(in the rows, 128 means zero)
Rotation paths and how fast each direction turns (degrees a step):
Each turn is a multiple of 5 degrees from 10 to 175, or 0.
Each row of a path follows its step; steps can be skipped.

step 0: [122 130 120 116 124 139 135 139 123 135 121 123 116 111 128 148 128 116
 127 135 134 113 120 126 126 130 132 119 123 127 139 137 119 125 141 136
 124 139 133 118 122 116 118 127 121 130 123]
step 8: [131 128 128 124 118 122 136 127 122 126 124 123 118 133 133 128 124 133
 122 132 129 123 119 137 117 136 137 122 136 134 120 136 159 128 144 124
 133 129 117 127 113 116 115 125 124 129 138]
step 9: [127 129 128 124 135 113 132 138 141 123 129 132 120 150 128 110 128 124
 112 129 126 124 129 127 136 116 115 133 110 128 130 131 129 129 126 125
 125 138 135 125 133 120 114 123 127 110 124]
step 10: [118 129 134 120 130 131 132 137 124 123 146 122 121 114 129 138 135 119
 138 139 127 124 137 142 146 121 125 133 124 120 134 117 124 129 129 147
 114 118 144 126 128 128 127 129 135 128 129]
step 12: [132 130 125 133 115 133 128 124 130 142  96 130 127 128 139 122 132 127
 122 112 122 139 140 132 121 136 130 133 119 129 133 124 125 117 122 131
 129 126 128 130 138 127 119 132 118 112 119]
step 14: [121 123 140 126 133 120 119 140 135 114 135 112 132 133 117 118 135 123
 115 128 126 120 128 112 126 133 133 120 131 123 117 137 137 127 120 129
 119 135 124 133 138 148 131 126 127 134 144]
step 17: [130 132 136 119 129 135 123 146 118 119 124 127 128 133 127 125 137 123
 114 139 114 132 144 142 138 136 122 134 139 137 125 137 114 128 114 133
 121 120 133 124 126 126 112 136 123 128 130]
step 18: [117 118 129 133 108 113 130 125 132 121 121 128 126 114 122 138 117 121
 129 133 133 119 125 141 124 143 125 124 133 133 133 139 134 129 141 140
 129 125 138 112 125 136 120 121 136 121 121]
step 19: [137 126 121 126 123 112 121 118 136 128 125 131 114 122 137 116 143 122
 128 113 130 113 131 122 119 132 127 124 104 120 128 128 131 128 125 124
 120 133 136 136 125 129 141 135 125 112 133]
Speeds:
[129 127 124 128 128 126 127 126 127 130 129 128 124 131 129 129 129 126
 127 133 131 128 127 125 130 132 125 125 130 126 123 129 128 127 133 127
 124 127 128 131 130 128 130 130 122 130 125] : 135
[129 130 127 125 127 131 128 124 130 130 129 129 130 126 127 130 128 124
 125 126 130 129 130 128 129 125 128 127 130 127 126 123 122 125 129 125
 125 125 125 123 127 127 125 126 127 130 131] : 70
[125 130 128 130 128 127 129 123 124 130 125 124 132 129 124 126 130 131
 125 129 129 132 127 130 126 129 126 129 129 132 129 130 127 124 128 128
 127 128 131 130 126 122 125 130 127 130 129] : 80
[127 128 125 129 130 124 130 132 127 127 133 131 126 131 127 132 130 128
 126 128 126 126 129 126 128 129 129 126 130 134 130 127 129 129 126 128
 126 127 129 123 124 124 123 130 129 126 127] : 45
[130 128 129 128 131 126 125 126 129 126 125 130 131 128 129 126 128 127
 125 127 121 125 126 124 130 126 126 125 127 125 125 130 130 129 124 124
 131 128 134 126 126 127 129 128 124 129 131] : 140
[129 126 130 128 126 126 130 125 128 130 128 129 131 132 132 129 128 121
 126 124 130 127 125 131 123 131 129 131 128 127 128 131 129 133 126 126
 127 126 129 128 129 130 126 132 130 131 128] : 65

step 1: [139 136 130 119 109 132 135 127 126 114 133 133 128 124 131 124 137 146
 134 120 127 119 127 122 120 120 127 125 130 133 119 125 130 128 153 130
 129 124 126 128 136 122 115 132 120 134 133]
step 2: [134 115 126 132 123 126 121 147 129 133 140 131 125 137 121 122 127 132
 137 128 122 126 126 132 137 124 120 126 138 127 144 129 132 113 125 140
 126 137 124 140 126 140 119 130 146 133 125]
step 4: [136 142 134 135 126 115 122 130 128 132 131 111 130 125 121 138 121 130
 139 109 116 136 123 126 125 128 140 128 125 131 124 123 130 124 124 146
 115 132 124 125 127 140 127 133 126 140 128]
step 11: [129 133 137 133 129 143 125 124 142 123 117 143 122 118 142 126 132 128
 142 128 111 130 128 129 126 115 118 126 133 134 138 118 123 126 131 138
 126 134 141 118 129 131 128 128 125 124 123]
step 14: [133 131 128 140 119 129 137 129 138 131 135 119 128 126 137 123 113 136
 130 142 131 114 118 143 124 141 138 117 141 133 126 117 120 127 124 142
 131 123 127 127 134 135 121 126 130 131 126]
step 16: [123 131 129 125 111 123 119 136 138 132 132 124 130 143 130 118 110 136
 135 127 131 138 146 124 124 129 133 136 138 141 128 125 130 124 117 128
 119 120 127 136 119 132 134 122 138 125 134]
step 17: [138 136 112 142 137 130 129 130 136 126 106 129 140 118 124 121 123 134
 117 120 121 127 132 113 131 130 127 117 131 124 125 122 119 130 125 127
 133 130 127 126 120 135 119 138 130 115 130]
step 19: [139 118 121 122 126 130 137 134 134 117 124 127 123 116 129 134 137 129
 147 130 134 123 133 113 124 121 126 129 131 143 129 124 125 116 130 125
 134 138 124 131 116 122 121 134 141 124 144]
step 22: [130 150 133 115 114 112 135 125 133 116 127 123 130 128 133 130 118 114
 130 127 131 123 122 120 119 121 131 125 136 130 131 121 133 134 138 133
 117 127 134 126 142 130 125 126 129 134 142]
Speeds:
[125 126 131 125 129 127 130 130 126 126 125 130 127 134 129 131 125 123
 128 129 130 129 127 124 127 127 128 128 129 130 130 128 130 131 126 126
 131 131 125 133 127 129 129 126 131 128 133] : 110
